Each row has a name. Each piece below is followed by the name of the row it came from, unless a question asks for something else. Each question is about the rows just above it.

<156>: [ 34  38  48   6 -51 -28]
<129>: [  6 -28  37  49 -51  34]
<90>: [ 41 -32 -21  23  54  -3]
<7>: [ 49 -28 -51  38  34   6]
Which row holds these entries in another order? [  6  34  38 -51 -28  49]	<7>
Which row holds these entries in another order? [-51   6 -28  49  34  38]	<7>
Put [-51 -28   6  34  38  48] back in order: which row is it?	<156>
Put [ -3  54  23 -21 -32  41] back in order: which row is it?	<90>

<156>: [ 7 -4 -3 -3 15 -6 -3  3 17  3 12]
<88>: [14  2 -3 -4 -3  7 -4 17 -6 13  3]
<90>: [-6 -4 -3  3 17 12 14 -3  7  3 -3]
<10>: [-4 -4 -3  2  7 13 14 17 -6 -4  3]
Which row holds these entries in another order? [-6 -4 -4 -4 -3  2  3  7 13 14 17]	<10>
[ 3 -4 -6 17 14 13  7  2 -3 -4 -4] is which row reordered?	<10>
Which row holds these entries in another order? [ 3 17  3 12  7 -4 -3 -3 15 -6 -3]	<156>
[-3  3  7 -3 14 12 17  3 -3 -4 -6] is which row reordered?	<90>
Which row holds these entries in another order? [-6 -4 -3 -3 -3  3  3  7 12 15 17]	<156>
[-6 13 14 -3  7 -3  3  2 17 -4 -4] is which row reordered?	<88>
[17 12 14 -3  7  3 -3 -6 -4 -3  3] is which row reordered?	<90>

<88>: [  3   5   4   8  -1   8 -10  -1  -1 -11   8  22 -11   5   9  10  -2  -2
  20  20  19]
<202>: [  3   8   6  19  22   5   9  -1  20  20  -1   8  10  -1 -11 -10 -11   4
   8  -2  -2]
<192>: [ 12   6  27  23   2 -10   6  -4   8  -6  -6  -8   8   4  15  -4  13  16
  -9   6  -3]
<5>: [ 20   2  10  -2  -1 -11   8  22 -10   6  -1   5  20  -1  -2   4  19   9
   8   8 -11]
Put [ 19  20  20  -2  -2  10   9   5 -11  22   8 -11  -1  -1 -10   8  -1   8
   4   5   3] back in order: which row is it?	<88>
[-11 -11 -10  -2  -2  -1  -1  -1   3   4   5   5   8   8   8   9  10  19
  20  20  22] is which row reordered?	<88>
Put [-11 -11 -10  -2  -2  -1  -1  -1   3   4   5   6   8   8   8   9  10  19
  20  20  22] back in order: which row is it?	<202>
Put [-11 -11 -10  -2  -2  -1  -1  -1   2   4   5   6   8   8   8   9  10  19
  20  20  22] back in order: which row is it?	<5>
Put [ -2  -2   8   4 -11 -10 -11  -1  10   8  -1  20  20  -1   9   5  22  19
   6   8   3] back in order: which row is it?	<202>

<7>: [ 3  5  1 -4 19 18 17 21 18 -5]
<129>: [49 46 39 40  0 -7 -8 39 -7  2]
<88>: [-37 -38 -38 -38  27  29  30 -29  29   2]
<188>: [17 -5 20  1  3  5 -4 18 21 18]
<10>: [ 30  27  20  21  12   8   6  20   7 -19]
<90>: [ 5  3  1 21 19 18 -4 18 17 -6]
[ 5 -4 18 21 18 17 -5 20  1  3] is which row reordered?	<188>
Which row holds these entries in another order? [-38 -38 -38 -37 -29   2  27  29  29  30]	<88>
Put [19  1  5  3 -6 -4 17 18 21 18] back in order: which row is it?	<90>
Put [  2  29 -29  30  29  27 -38 -38 -38 -37] back in order: which row is it?	<88>
Put [-6 -4  1  3  5 17 18 18 19 21] back in order: which row is it?	<90>
Which row holds these entries in another order? [18 -5  3  5  1 -4 19 18 17 21]	<7>
Which row holds these entries in another order? [-5 18 21 17 18 19 -4  1  5  3]	<7>

<10>: [-17  25 -16 -11 -11  32  46   4  26  24 -33  12  55]
<7>: [10  0  7 -4 -5  6  1 -5  5 11 -3 -7  8]
<88>: [ 2 -1  0  3  3  0  2 -1  3 -1  1 -2  1]
<198>: [ 6 -4  1  7 10 -4  8 -5 11 -3  0 -7  5]
<187>: [ 4 -2  1  3  6 -2  6 -3  8 -1 -1 -5  3]
<129>: [  0  -6  -6  18  16  10  12 -14   8  -4   9  -5   5]
<188>: [  4 -17 -11  56  46  24  32 -33  25 -11  26 -16  12]
<202>: [ -1  -6  -8  11  16  14  15 -19   8  -3   5  -4   8]
<156>: [ 16  -6   0 -14   9  -6   8  12  -4  18  11  -5   5]
Put [ 12   4 -17 -11  56  46  24  32 -33  25 -11  26 -16] back in order: which row is it?	<188>
[-7 -5 -5 -4 -3  0  1  5  6  7  8 10 11] is which row reordered?	<7>
Which row holds these entries in another order? [  5  -5   9  -4   8 -14  12  10  16  18  -6  -6   0]	<129>
[ -5   5   0  -6  -6  18  16  10  12 -14   8  -4   9] is which row reordered?	<129>
[ 6 -3  8 -1 -1 -5  3  4 -2  1  3  6 -2] is which row reordered?	<187>
Put [-7 -5 -4 -4 -3  0  1  5  6  7  8 10 11] back in order: which row is it?	<198>

